Small tables with named rows and columns. After each table, cells are looked up by row and column.

Table fefaset
          reb  kefine  zozasu  nofadan  zame  tamiba
nizeme   -948     -37    -207     -210  -504     -84
redimud   888    -457    -322       13  -196      17
totun     296      25    -445      206   243    -233

What is the nofadan of nizeme in fefaset?
-210
What is the zozasu of totun in fefaset?
-445
What is the zame of totun in fefaset?
243
What is the zame of nizeme in fefaset?
-504
What is the kefine of nizeme in fefaset?
-37
What is the nofadan of redimud in fefaset?
13
What is the zame of redimud in fefaset?
-196
What is the kefine of redimud in fefaset?
-457
What is the tamiba of nizeme in fefaset?
-84
What is the reb of redimud in fefaset?
888
Row with the largest zozasu: nizeme

bos =
|  | kizas | vibugo | tamimur | fup | dav | zuk | zuze | salefe | ras |
|---|---|---|---|---|---|---|---|---|---|
| papu | 181 | 5 | 164 | 112 | 12 | 163 | 100 | 87 | 13 |
| saza | 119 | 228 | 168 | 108 | 133 | 23 | 111 | 92 | 127 |
| zufegu | 162 | 103 | 253 | 99 | 134 | 55 | 49 | 94 | 72 |
| favun | 125 | 222 | 176 | 110 | 134 | 22 | 107 | 91 | 123 |

What is the tamimur of saza in bos? 168
What is the kizas of zufegu in bos? 162
What is the fup of favun in bos? 110
What is the vibugo of papu in bos? 5
What is the fup of zufegu in bos? 99
What is the fup of papu in bos? 112
What is the ras of saza in bos? 127
What is the ras of zufegu in bos? 72
What is the zuk of papu in bos? 163
What is the ras of papu in bos? 13
What is the zuze of papu in bos? 100
What is the fup of saza in bos? 108
What is the zuk of saza in bos? 23
What is the vibugo of zufegu in bos? 103
What is the dav of zufegu in bos? 134
What is the salefe of saza in bos? 92
What is the dav of papu in bos? 12
What is the tamimur of papu in bos? 164
Row with the largest zuk: papu

rotu:
         bokul  nutufef  teguki  teza
leperi       8      -12      30    31
kul          6        9     -14   -16
rol        -23        8      34    -9
kal         -1       -4     -18    -6
vuruk        6      -11      29   -19
pibil       23      -18      10    25
nudogu      43      -21      -1   -23
teka         3       10     -13    45
dotegi     -64       -8      14    70
rep         11       -7       2   -46
vuzorel    -39       35       4    32

teza of nudogu is -23
teza of kul is -16
bokul of nudogu is 43
teguki of pibil is 10
bokul of rep is 11
teguki of leperi is 30
teza of vuruk is -19
teza of dotegi is 70
nutufef of nudogu is -21
teza of rol is -9
nutufef of kul is 9
nutufef of vuzorel is 35
bokul of vuruk is 6
nutufef of dotegi is -8
bokul of leperi is 8
teza of pibil is 25
nutufef of rol is 8
Which row has the largest teguki? rol

moge =
,dulapem,kaz,dudebe
nud,4.1,9.0,4.5
saz,4.5,3.1,5.1
sir,4.6,3.4,9.3
vam,3.9,4.1,5.6
met,4.3,3.7,5.6
vipu,4.8,5.4,2.9
kaloza,4.3,6.7,9.2
motamak,4.3,4.4,5.1
bop,4.8,2.6,2.4
ponotuv,4.3,4.6,5.0
vazibe,4.2,5.7,6.4
pefa,4.6,4.0,2.8
rer,4.2,4.8,2.9
fomo,4.3,4.7,6.6

What is the dudebe of bop in moge?
2.4
What is the dulapem of sir in moge?
4.6
What is the dudebe of fomo in moge?
6.6
What is the kaz of fomo in moge?
4.7
What is the dulapem of kaloza in moge?
4.3
What is the dudebe of nud in moge?
4.5
What is the dulapem of met in moge?
4.3
What is the dudebe of sir in moge?
9.3
What is the kaz of motamak in moge?
4.4
What is the kaz of bop in moge?
2.6

forebu:
            vum     lik  zukibaf   nuset
laful    -0.667   0.027    0.155  -0.715
dusor     0.160   0.180    0.175   0.180
rav       0.022   0.123    0.130   0.028
fov       0.187   0.599    0.665   0.223
kuduzim  -0.092   0.297    0.352  -0.091
damaku   -0.273  -0.364   -0.311  -0.277
botaku   -0.125  -0.270   -0.255  -0.123
zipa      0.117  -0.268   -0.288   0.143
fenabi    0.225   0.280    0.277   0.252
gelup     0.384   0.413    0.397   0.425
bor       0.331   0.558    0.585   0.375
mab       0.043  -0.351   -0.358   0.066
bet       0.327   0.109    0.076   0.364

nuset of kuduzim is -0.091
nuset of bor is 0.375
vum of dusor is 0.160
nuset of damaku is -0.277
vum of bet is 0.327
lik of kuduzim is 0.297
nuset of dusor is 0.180

zuli =
fields: kube, tedeza, pok, sar, tun, lubanas, nese, rarimu, zufen, tokifa
sobuzus: [3.2, 6.6, 6.0, 3.8, 7.0, 3.9, 6.0, 3.3, 3.2, 3.2]
disupak: [3.2, 5.8, 4.8, 6.9, 4.8, 3.9, 9.0, 1.9, 5.1, 2.8]
lan: [1.6, 7.2, 6.1, 3.0, 7.6, 2.9, 6.7, 1.6, 1.9, 1.6]

disupak, lubanas => 3.9
disupak, pok => 4.8
disupak, nese => 9.0
sobuzus, sar => 3.8
sobuzus, tun => 7.0
disupak, rarimu => 1.9
lan, pok => 6.1
lan, zufen => 1.9
sobuzus, zufen => 3.2
sobuzus, tedeza => 6.6
disupak, kube => 3.2
sobuzus, rarimu => 3.3
lan, tokifa => 1.6
sobuzus, pok => 6.0
sobuzus, nese => 6.0
Row with the largest sar: disupak

tib =
fields: tunoser, zanol, vum, nez, zakizi, biv, raf, luvine, veb
kar: [162, 167, 90, 125, 79, 123, 72, 145, 84]
zukoz: [66, 84, 118, 67, 77, 136, 105, 107, 71]
satari: [36, 62, 132, 44, 70, 154, 115, 103, 59]
bod: [39, 65, 131, 47, 71, 152, 114, 104, 60]
zaz: [163, 166, 90, 127, 82, 120, 73, 143, 88]
kibe: [165, 169, 89, 129, 83, 119, 73, 144, 88]
lugas: [165, 169, 89, 129, 82, 120, 73, 145, 88]
fekinir: [188, 195, 86, 136, 71, 132, 61, 163, 78]
bipi: [121, 69, 109, 178, 225, 14, 170, 50, 233]
pugupaz: [34, 61, 133, 43, 70, 155, 115, 103, 58]
rap: [170, 170, 89, 135, 89, 115, 75, 143, 95]
bez: [171, 174, 88, 132, 83, 120, 72, 147, 89]

pugupaz, vum => 133
zukoz, vum => 118
rap, vum => 89
kibe, tunoser => 165
lugas, veb => 88
bod, biv => 152
kar, zanol => 167
satari, tunoser => 36
fekinir, vum => 86

feb
|  | zifivi | vuvaf | nulu | zok | meb | vozi | pila | zuner | daz |
|---|---|---|---|---|---|---|---|---|---|
| nida | 43 | 206 | 157 | 154 | 155 | 204 | 206 | 204 | 237 |
| vosiva | 156 | 183 | 104 | 56 | 62 | 188 | 193 | 190 | 202 |
| kivosu | 175 | 180 | 99 | 66 | 69 | 188 | 193 | 190 | 194 |
| nid | 36 | 215 | 165 | 163 | 164 | 212 | 213 | 213 | 244 |

vuvaf of nid = 215
meb of nida = 155
zuner of kivosu = 190
zok of vosiva = 56
meb of vosiva = 62
nulu of kivosu = 99
daz of vosiva = 202
pila of nida = 206
vuvaf of kivosu = 180

fav =
         kevom  nelakas   mam  zezu  mufinib  ket
gikoba     387      513   356   423      467  310
runer      149     -217  -329   140     -302  157
fovog      169     -515  -603   163     -619  178
ruk        166     -480  -576   156     -578  179
ren        356      528   364   392      484  284
vomibam    362      550   380   392      501  287

What is the ket of runer in fav?
157
What is the kevom of runer in fav?
149
What is the kevom of ruk in fav?
166
What is the ket of gikoba in fav?
310
What is the kevom of vomibam in fav?
362
What is the zezu of ren in fav?
392
What is the mufinib of gikoba in fav?
467
What is the nelakas of ruk in fav?
-480
What is the kevom of ren in fav?
356
What is the nelakas of ren in fav?
528
What is the mam of ruk in fav?
-576
What is the nelakas of vomibam in fav?
550
Which row has the largest mam? vomibam

